In the rows, 128 means zero.
Each named turn below is shown by a few rows before and after it. Which turns, in which order, take the first row of each later pair to the second? The first pair is answered.
Q_217:
[117 133 130 125 143 155 135 139  64 141 159 188  89 101 130 111 134  72
 143 154 136 120 167 160 121  83  85 131 114 118 134 127 142 128 129 132
 123 144 120 142 172 134 132] -> [112 130 126 120 115 169 136 144 104 153 117 187  93 119 124 135  95 105
 180 112 127 166 159 129 158  97 129 143  99 138 125 138 140 106 155 112
  84 177 132 108 173 122 119]
[129 133 104 144 112 132  89 122 156 123 119 144 110  84 105 156 149 130
 142 102 144 103 151 114  92 121 108 100 144  81 125 118 111 149 137 135
 155 134 116 116 101 115 164] -> [109 129  92 145 123 136  98 127 163 125 110 164 113  83 108 160 136 137
 155  88 145 110 144 113 100 120 122 104 132  96 117 126 109 142 146 144
 161 138 116 112 107 115 166]
[ 99 121 129 132 142 144 117 115  99 174 128 146 133 149 135 115 107 135
 141 111 149 140 128 168 192  98 164 197 123 136 124 109  69 107 160 149
 136 151 138 177 111 131  93] -> [165 139 161 123 112 138  96 116 113 185 142  80 126 146 122 122 107 136
 126 134 137 151 143 155 180 100 147 187 132 116 137  92  77 117 153  89
 112 150 144 163  99 133  99]
[131 118 141 176 102 141  90 141 109 115 141 100 133 165 108 128 128 126
 150 117 121 113 143 104 110 155 107  75 118 104 173 131 135 165 135 109
  83 159 118 137 137 126 138] -> [ 97 103 123 182 133 143 101 136  85 104 147 144 133 158 120 116 142 109
 147 122 129  96 138 120 105 145  96  78 117 108 166 140 132 164 129 153
 110 152 107 156 143 125 143]
Q_321:
[168 100 137 128 108 130 111 114 100 129 144 129 159 162 142 181 165 165
 133 160 130 122 122 117 147 149 142 127 143 131 179 197 154 153  88  87
 113 150 152 101 115 134 205] -> [169  94 138 128 121 128 117 112  77 127 154 129 161 161 146 171 170 159
 127 172 134 117 127 134 144 148 140 136 137 123 172 197 153 165  84  90
 114 143 146 117 116 139 205]
[130  82 120 114  66  93  81 139 132 155 119 130 162 145 149 209 116 131
 116  96 131 161 121 144 144 121 165 134  83 142  70 173 131  89 122 102
  73 112 143 105 109 150  80] -> [136  70 116 119 101  88  93 142  68 154 142 130 159 142 152 187 129 108
  93 126 130 135 138 174 122 116 141 148  77 133  62 175 133 112 108 116
  83  85 128 142 109 173  71]
[128 127 107 133 137 126 137 141  92 146 122 138 107 135 133 128 135 109
 135 149 157 129 136 160 126 137 126 150 103 139 112 128 128 107 120 145
 133 120 124 138 149 121 122] -> [111 132  98 136 128 125 132 135 120 141 123 155 107 133 128 131 142 109
 140 137 169 123 126 153 130 131 124 133 110 142 123 131 132  94 118 148
 147 126 126 121 148 111 137]
[145  94 151 117 161 138 131 131  79 145 127  93 133 158 126 127  94 132
 121 156 124 136 123 143 131 121 122 169 110 118 107 103 125 150 125 104
 104 118 126 167 108 153 124] -> [107  98 130 127 176 134 133 125  91 124 144 140 125 136 137 120 130 108
 112 162 144  95 113 151 113  99 101 132 135 117 113 111 115 140 108 144
 167 107 112 170 113 138 143]
Q_99:
[113 126 118 115 123 128 153 116 140 117 130 168 119 116 123 117 155 122
 134 135 142 134 106 115 119 130 116 113 143 128 127 145 123 119 137 138
 131  99 114 122 138 104 134] -> [119 116 124 115 116 134 157 124 136 131 110 154 121 132 120 128 132 135
 144 123 134 163 106 112 137 140 141 139 129 134 122 149 130 112 148 128
  99 107 122 117 143 104 124]
[173 144 147 128 112 123  97 104 133 134 174  99  95 108 103 125 166 112
 107 114 166  97 166 107  96 124  92  92 171 119 166 120 114 168 123 105
 169  91 143 136 108 132 145] -> [ 86  96 106 144 172 141 149 121  79 142 142 187 109 118 131 114 139 116
 134  97 172 101 151 139 128 133 131 148 123 160 136 149 114 162 135 179
 164  96 130 172 125 138 118]
[143 120 131 150 137 157 119 136 148 127  89 144 141 134  77 175 100 161
 135  60 140 158 117 141 124 100 153  93 145 151 144 183 166 126 130 101
 147 194 148  63 107  89 154] -> [142 128 127 152 141 147 116 128 153 116 107 149 135 122  80 165 131 146
 116  72 145 132 120 142 100  88 121  70 168 138 153 176 160 131 114 111
 182 179 137  66 108  86 170]
Q_81:
[146 110 134 147 139 135 129 144 115 137 141 108 122 131 143 129  94 154
 138 107 113 127 103 166 119 116 116 113 109 147 121 152 137 119 130 119
 129 116  92 134 131 113 129] -> [141 106 132 144 139 138 128 139 124 134 137 112 127 129 146 137  93 155
 146 101 119 124  96 158 124 117 121 113 114 148 122 152 132 114 128 123
 131 119  92 130 127 109 134]
[ 99 144 119 113 168 128 135 129 112  96 127 146 131 104 158 119 145 108
 110 128 136 106 130 143  95  78 107 136 126 147 119 105 111 122  96 149
 144 125 120 150 134 130 133] -> [149 141 148 110 156 127 122 140  98 120 122  86 133 119 142 126 120 121
 109 140 115 139 144 144 106  97 121 168 109 141 113  94 117 138 105 107
  86 128 124 152 128 149 114]
[133 126 134 115  88 135 109 113 110 148  98 131 107  97 136  96 122 138
 124 166 136 162 123 177 167 151 141 180 162  72 144 155 125 107  94 134
  81 140 140 127 150 114 119] -> [109 127 121 122  87 138 115 112 136 139  93 158 105  92 142 103 121 137
 131 154 146 158 114 167 171 147 147 167 170  80 144 161 114  95  95 148
  97 147 137 117 150 106 132]

(2 to 3 turns a pair)
[121 161  71 157  97 112 124  98 177 128 104 141 127 143 138 190 151 167
 108 127 154 129 142  68 111  81 129 111 131  99 178  49 150 170 100  61
 155  92 144 118 131 120 179] -> [106 135  55 163 152 109 143  98 105 125 123 169 131 136 149 162 169 142
  88 150 168 102 143 108  95  78 118 136 120  99 165  49 152 190  86 105
 165  62 131 162 137 137 174]
Q_321, Q_217
[ 89 123 162 131 117 143  88  98 131 127 173 146 100 100 112 155 105 128
  68 169 152  89 119 116  87  72  74  72 138 111 149 140 116 138 119 174
 167 103 114 142 141 121 143] -> [130 140 183 121  83 140  71  99 151 138 174  96 103 104  93 164  98 138
  72 166 145 109 128  98  93  81  83  67 141 105 155 131 120 145 120 133
 133 111 123 122 135 128 140]
Q_217, Q_99, Q_217
[105 102 114 130 144 125 129 104 168 120 132 213 151 138 126 136 129 115
 126 150 154 136 116 107 121 111 132 117 127 138 152 123 105  96 130 177
 158 108 119 141 111 127 143] -> [168 123 139 125 123 118 103 104 161 128 164 147 146 130 112 138 148 109
  98 180 140 134 135 105  96 113 103 100 144 106 161 100 111 116 117 136
 150  92 122 140 100 138 146]
Q_217, Q_217
[159 130 150 123 146 107 120 121  92 126 152  98 126 127 108 120 136 114
  98 154 146 117 148 143  99 138  86 119 136  99 110 124 121 151 115 128
 129 121 119 147 114 153 121] -> [106 140 127 121 131 112 114 112 160 109 139 155 124 115 111 139 145 116
 125 122 160 101 130 114 104 125  89  82 153 117 122 134 117 119 122 148
 171 137 118 119 119 123 138]
Q_321, Q_321, Q_217
[172 169 153 131 104 122 102 127 131 139 177 108 123 109 102 137 191  68
  65 155  96  99 159 100 106 112 110  99 131 124 162  88 201 159 131 132
 120  85 128 116 103 127 142] -> [ 63 143 105 144 131 144 140 125 157 129 137 221 135 115 129 147 168  77
 110  99 116 101 124  94 142 104 154 107 112 168 152 123 192 118 150 204
 147 109 120 104 119  97 141]
Q_99, Q_321
[ 54 103  95 141 184 139 163 130  88 122 114 207 138 125 139 110 117 108
 140 123 127  98 109 157 130 121 134 165 100 149  98 150 128 144 130 183
 161 122 103 171 149 134 115] -> [187 147 154 128 134 113 112 121  91 132 161  67 124 121 106 107 147  99
  85 181 102  95 144 150  91 122  74 132 134  89 126 101 141 185 109  87
 137 106 113 159 126 157 132]
Q_217, Q_217
[111  93  75 164 154 151 119 110 100 131 141 195 143 148 158 128 121 127
 122 122 116 133 115 135 137 144 151 157  87 152 148 166  90 108 101 159
 126 119 119 146 113 139 117] -> [166  99 108 154 125 152 109 113 107 153 137 125 147 163 143 140  98 144
 126 129  96 166 123 124 148 159 159 170  85 138 148 152 102 119 116 108
  72 129 130 139  99 147 102]
Q_81, Q_217
[ 96 158 115 168 131 146 111 114 146 120 120 164 134  98 153 129 127 113
 136 117 168 106 113 125 141 120 108 109 143 129 117 138 109  91 142 161
 159 136 107 116 123 107 128] -> [144 172 137 160 116 134  97 113 145 128 140 114 134  96 140 127 144 112
 115 143 160  99 121 127 119 121  81  91 157 107 124 119 112 108 131 127
 156 127 109 117 113 112 140]
Q_217, Q_217
[151 149 102 147 141 131 153 150  85 119 158 148 126 141 129 110 123 100
 104 148 120 133 139 161 130 153  92 100 150 128 124 115 104 135 131 142
 140  98 108 144 124 145 134] -> [158 166 108 136  99 127 135 144 157 120 142 135 123 140 113 127 119 112
 118 129 117 139 137 121 138 152  96  68 164 125 143 117 101 112 138 112
 138 118 119 108 117 126 146]
Q_321, Q_217, Q_217
[146  99 140 143 154 138 111 136  74 139 123 108 135 149 132 113 122 114
 108 156 138 126 132 149 121 130 118 168  76 124 126 129 129 149 121 139
 114 123 112 149 109 150  99] -> [184 132 157 136 116 135  89 129 126 144 129  66 131 143 115 128 125 126
 107 152 133 135 134 123 118 132 109 143 100 111 146 116 128 143 125  96
 108 131 122 114  96 143 119]
Q_217, Q_99
[ 93 151 117 141 140 128 132 112 120 107 145 176 109  79 134  96 158  95
  99 147 147  67 121 143 103  99  94  87 141 123 146 131 112 128 107 177
 204  89 111 140 140 123 145] -> [ 58 148 110 138 102 142 127 112 196 119 101 194 118 102 128 129 117 136
 152  92 142 118 103  98 148 110 151  99 130 154 144 150 105  86 141 159
 172 135 124  88 139  95 136]
Q_321, Q_99
[124 115 126 104 128 161 121 130 181 131 115 106 103  80  52 123 121 146
 166 113  96 161 127 132 117 115 100  92 147 136 120 130 122 122 144 116
 150 120 144 138 133  84 170] -> [117  90 122 101 154 165 145 142 133 148  99 104 114  96  60 118 100 151
 174 115  81 178 133 153 133 132 124 143 117 149  98 138 128 134 151 124
 118 120 148 164 132  96 150]
Q_99, Q_99, Q_321
[ 81 101  98 135 151 130 141 116 128 119 135 167 151 130 165 146 112 144
 163 103 133 134 112 129 141 148 161 136 117 145 122 154 123 119 166 159
 119 113 115 125 142 137 119] -> [ 90  97 103 131 154 124 141 118 110 127 130 153 154 139 160 144 105 147
 161 109 126 136 120 135 145 153 164 149 106 136 116 151 129 127 163 155
 104 108 115 136 143 143 114]
Q_321, Q_321
[118 163 146 202 119  87 137 137 107 138 149 112 116 111 111 127 173  59
 113 136 113 101 142 169  96 106 132 114 124 102 104 121 119 164 121 118
 137  64 145 152 127 132 148] -> [148 173 161 193  93  88 122 133 140 146 140  81 119 120  97 143 162  78
 114 129 105 123 148 144 108 111 140 109 131  96 107 119 125 156 129  84
 110  82 155 122 120 125 151]
Q_99, Q_217, Q_99
[101 117 128 138 143 114 147 120 135  88 155 187 109 110 172 128 146 123
 105 118 163 110 136 126  95 126  73 111 134 167 156 113 126 150 113 130
 156 104 114 149 102 124 124] -> [109 130 134 132 120 116 139 120 165  89 145 178 110 107 167 141 140 133
 112 107 165 116 132 105  99 129  76  90 142 166 167 109 124 134 118 114
 157 115 122 124 106 117 132]
Q_321, Q_217, Q_217
[163 139 151 111  70 143  83  80 187 121 165 132 142 122 148 150 150 116
  74 170 150 122 126  85 113  99 108  93 151 109 141 134 116 179 118 139
 177 115 123  95 157 131 123] -> [151 117 151 110  58 154  96  94 198 139 118 130 154 152 150 172  96 152
 106 137 133 178 120  69 159 123 172 144 111 135 126 150 125 168 147 124
 113 143 139  84 159 134  94]
Q_99, Q_217
[116 123 107 165 136  82 124 133 118 151  96 102 159 162  92 146 121 158
 169 103 102 176 123 115 175 148 150 123  95 141 130 127 112 138 137 132
  79 158 131 122 121 101  76] -> [ 72 132  85 178 148  81 126 119 138 115 112 162 152 135 100 128 163 128
 155 101 129 132 106 118 154 120 116  76 122 144 148 131 100 118 129 173
 157 143 120 118 134  80 105]
Q_321, Q_321, Q_321
[161 135 112 119 132 101 124 141  66 133 133  94 126 138 123  86 143 112
  79 159 123 115 127 153 103 127  94 132 123 110 115 112 135 167 111 113
 128  86 126 180 125 133 123] -> [ 85 111  81 129 160 114 152 142  72 132 109 171 139 147 142  88 124 124
 110 124 133 118 114 154 132 126 125 156 108 147 101 137 130 140 129 168
 141  98 125 186 137 118 112]
Q_99, Q_217, Q_321
[169 134 162 117 105 130 117 129 120 147 122  84 136 136 108 143 113 135
 121 141 123 135 147 123 133 141 123 130 118 128 124 117 128 135 118 103
 109 123 127 136 121 147 121] -> [103 135 132 124 121 129 128 121 138 122 126 168 134 117 127 132 142 118
 129 125 149 104 130 126 120 123 109  97 137 142 130 127 119 113 116 156
 173 118 119 128 131 127 138]
Q_217, Q_321
[ 68 109 123 126 163 157 148 131 139 115 101 191 122  99 161 128 116 118
 163 102 151 126 124 141 130 117 150 122 118 163 109 146 126 104 143 179
 153 124 127 119 146 116 132] -> [ 68 113 123 126 164 155 150 123 145 114 114 191 121  93 163 126 122 110
 160 107 157 116 122 141 121 110 139 114 128 158 115 145 125 111 139 181
 167 122 124 115 145 116 136]
Q_99, Q_99, Q_99
[184 156 136 119 172 154 117 132  86  93 164 104 128 120 143  83 168  94
  86 148 132 151 133 160 134 141 112 144 150  90 130 103 132 150 113 124
 126 110 163 195 144 133 113] -> [140 134 123 118 175 173 140 142  96 106 118 142 142 146 152 101 128 130
 131 106 133 194 121 151 183 156 173 190 117 127 108 130 131 130 138 138
  88 143 166 191 147 121  92]
Q_99, Q_217
[118 104 123 114 162 126 138 120  44 131 129 113 154 146 138  97 125 106
  91 188 121  90 173 161 117 125 128 174  96 121 114 118 169 118 133 157
 133 103 149 189 129 168 138] -> [110  92 127 113 159 130 143 121  46 137 113 113 158 156 138 107 105 118
  98 179 115 109 169 154 132 133 147 192  89 126 107 122 175 116 140 150
 112 115 153 187 127 171 133]
Q_99, Q_217
[171 114 178 135  62 102 129 146 124 104 130  46 121 130  79 196 122 110
 117 143 139 158 136 115 132 172 158 126 149 124 135 100 164 114 125  93
  86 149 130  98 125 124 103] -> [159 111 167 134  65 100 142 148 114 108 120  53 127 131  83 194 110 107
 126 137 137 168 130 113 141 179 165 141 139 132 127 106 163 116 127 101
  76 155 132  97 126 123  95]
Q_99, Q_99, Q_99
[ 64 105  85 158 172 125 173 130  92 107 135 215 131 132 147 112 133 107
 117 131 165  96 118 162 124 113 137 126 116 144 109 151 138 129 137 191
 156 107 111 174 128 128 128] -> [158 174 134 136  74 116 103 113 206 101 154 106 120 120 114 144 156 119
 104 135 151 104 134 103 105 113 103  47 177 107 149 120 142 123 129  91
 154 122 130 103 105 109 166]
Q_217, Q_99
[143 116 122 131 136 125 144 138 104 136 115 106 146 138 120 114 105 130
 135 119 129 144 133 150 137 138 152 159 112 124 117 142 144 130 133 134
 110 124 132 149 131 143 124] -> [161 136 135 131 128 115 127 125 121 124 140  98 138 126 116 111 139 111
 112 131 138 115 140 147 106 124 112 115 142 106 137 128 135 136 113 125
 144 111 128 141 130 138 145]
Q_99, Q_321
[ 99 110 103 134 131 139 137 109 144 111  91 167 119 131 134 134 110 126
 149  77 136 153 115 117 144 137 150 126 121 129 128 135 114 111 144 151
 134 126 137 125 140 121 122] -> [156 145 129 125 105 125 108  97 161 107 128 102 106 116 122 131 136 110
 113 106 133 135 129 109 112 129 104  84 154  98 145 115 119 125 127 110
 146 118 135 112 128 122 145]
Q_99, Q_217, Q_321
